In the rows, 128 means zero.
The rows below fall into families. The same turns and mirrors carry the whole set onto itself and the rows of a family onto each other. For each named row, which other rows are in its family? Write them in the order they are listed.
These 30 rows form 10 families of 3 rows each.
Pidi: [129 112  93 114 178 100 139 142 133]
dezul: [127  93  92 128 162 111 122 156 140]
bafu: [136 130 145 114 148 119 185 132 135]
nop: [142 132 139 122 133 141 182 131 146]
gepem: [125 138 144 120 133 117 182 122 146]
vefip: [131 116 133 119 136 127 187 146 154]
dibo: [116 137 141 159 115 130 116 118 132]
pebuf: [143 133 130 128 141 119 189 148 144]
movi: [121 121 141 130 119 135  99 122 129]
rafuf: [137 109  90 138 167 105 123 157 130]
Risun: [127 119 129 156 118 135 104 120 131]
rasad: [134 141 133 116 149 128 188 140 145]
Gaba: [132 104 103 121 178 105 121 142 119]
didag: [134 132 147  97 132 139 168 133 142]
bavev: [127 110  84 128 164 102 116 126 133]
Kon: [135 107 104  95 168 125 121 148 129]
kidod: [129 113  91 128 176 113 115 149 128]
Lener: [126 150 143 119 139 129 184 135 138]
Biza: [142 104  89 119 174 124 129 149 133]
Zepi: [111 137 134 156 123 122 106 121 121]
zafi: [117 133 132 151 109 118 129 103 139]
pupo: [125 130 138 166 111 120 122 128 132]
podod: [130 132 129 118 151 134 187 148 145]
ren: [124 109  90 131 173 120 114 151 130]
dagun: [134 132 115 111 149 114 187 123 150]
Dukof: [127 122  94 117 181 112 130 152 122]
ralet: [113 113 138 157 108 127 121 128 142]
mur: [110 125 128 153 122 109 103 113 129]
nuva: [119 124 151 153 120 118 116 114 119]
sal: [113 132 142 159 113 136 121 123 134]

The rest of the family of Risun: nop, Biza
The rest of the family of dibo: rasad, kidod
The rest of the family of vefip: dezul, ralet
The rest of the family of podod: ren, sal
The rest of the family of Kon: movi, didag
The rest of the family of mur: Pidi, gepem
The rest of the family of nuva: bafu, Gaba

The rows below fall into families. The same turns and mirrors carry the whole set onto itself and the rows of a family onto each other. For each named row, which other rows are in its family? Write them in the order they are listed.
These 32 rows form 4 families of 8 rows each.
dipup: [113 132 147 126 146  97  96 144 100 139]
lak: [137 109 183 103 128 122 126 137 143 139]
tos: [ 96  99 141 117 100 134 145 126 111 144]
nam: [143 116 176  93 134 122 123 133 130 161]
Kaz: [137 126 171  95 128 117 126 138 158 159]
Refog: [104  93 135 110 101 127 132 131  99 124]
pinib: [145 136 148 136 141 130 142  94 113 151]
koto: [144 123 147 131 123 139 147  91 119 153]
Sido: [106 124 143 126 140  93  95 118  98 143]
nota: [110 133 132 121 153  89 101 131 103 148]
fegol: [103  91 132 125 107 118 144 127 104 137]
Tagu: [122 128 118  94  91 138 144 119 158 125]
vulup: [103  87 143 119 102 110 133 137 117 145]
vigi: [126 127 130  93 112 158 144 105 153 118]
riva: [112 143  88 119 126 123 125 101 120 118]
Guno: [125 128 143 129 155  95 102 124 107 161]
did: [147 146 140 136 126 139 136  97 105 143]
zifo: [103 150  94 116 131 133 115 113 109 118]
fusen: [147 159 128 105 151 112  96 120 148 128]
romo: [135 126 133  98 101 143 155 113 156 125]
kos: [144 169 117 104 144 124 113 107 148 141]
kifu: [144 125 144 137 144 145 137 104 103 141]
tosuv: [ 96 134 134  82 114 110 103 146 150 117]
vov: [ 96 111 129  86 126 107 105 150 154 129]
vogi: [135 166 142 109 158 128 108 120 153 133]
mufab: [103 133 114  92 123  95  98 152 145 133]
Med: [138 134 126  96 111 153 146 129 161 129]
sigo: [100 142  93 129 116 125 118 114 129 112]
nizu: [132 116 177  99 129 109 130 144 140 156]
mudug: [100 123 117  82 113 101 114 151 147 123]
fosi: [110 130  90 129 118 117 120 105 106 126]
lil: [141 167 133  94 148 114 112 117 156 137]

The rest of the family of Refog: dipup, lak, vigi, zifo, kifu, tosuv, vogi
The rest of the family of mudug: pinib, nota, fegol, riva, romo, nizu, lil

The rows below fall into families. The same turns and mirrors carry the whole set onto itself and the rows of a family onto each other. For each named row, which other rows are in its family? Write them in the order they are listed.
These 35 rows form 7 families of 5 rows each.
minif: [118 134 133 157 150 112 123 147]
zad: [155 163 112 128 125 120 142 108]
Bef: [128 120 138 104 143 149 101  94]
Vib: [115 124 152 121 120 119 167 145]
suke: [110 118 124 142 163 113 111 137]
dev: [127  96  91 138 108 136 125 120]
sugu: [118 122 136 117  94 130 160 143]
pibe: [116 128 149 120 103 135 165 141]
Beb: [129 120 151 117 106 136 164 143]
til: [123 116  90 143 102 147 120 127]
sugo: [129 129 147  98 146 131 109  95]
vezo: [110 120 137 144 154 111 120 150]
lov: [128 111 145 101 145 155 113 105]
devi: [121 129 157 116 115 139 163 143]
Leko: [146 152  97 130 115 120 132  96]
sus: [118 135 117 155 154 103 131 133]
Dubuk: [134 106  98 135 100 153 117 121]
lape: [107 126 143 156 148 107 122 131]
siv: [121 126 153 107 100 139 155 137]
doma: [108 127 151 122 108 142 166 128]
ruz: [125 113 133 101 151 147 124  90]
vav: [127 119 145  99 150 144 117  96]
bubod: [121  99  97 140 106 148 120 123]
nirut: [122 108 158  99 139 141 124 103]
Repi: [120 123 130 152 161 116 124 144]
detep: [138 115 150 106 143 145 110  97]
biri: [113 126 131 153 155 108 116 137]
Simin: [144 162 113 109 116 119 147 106]
kinol: [156 158 108 128 123 113 128 110]
vedo: [120  99 108 132 102 153 116 105]
kag: [107 105 103 146 105 147 118 129]
dil: [154 156 110 119 117 111 139 104]
Nufum: [148 164 112 118 130 109 139 115]
Fal: [127 108 102 150 102 152 118 122]
Patin: [151 150 115 126 115  97 140 106]

The rest of the family of suke: sugu, sugo, Simin, kag
The rest of the family of pibe: vav, bubod, biri, dil
The rest of the family of detep: zad, Beb, Repi, Fal
The rest of the family of Vib: Leko, sus, nirut, vedo
The rest of the family of Bef: til, vezo, siv, Nufum

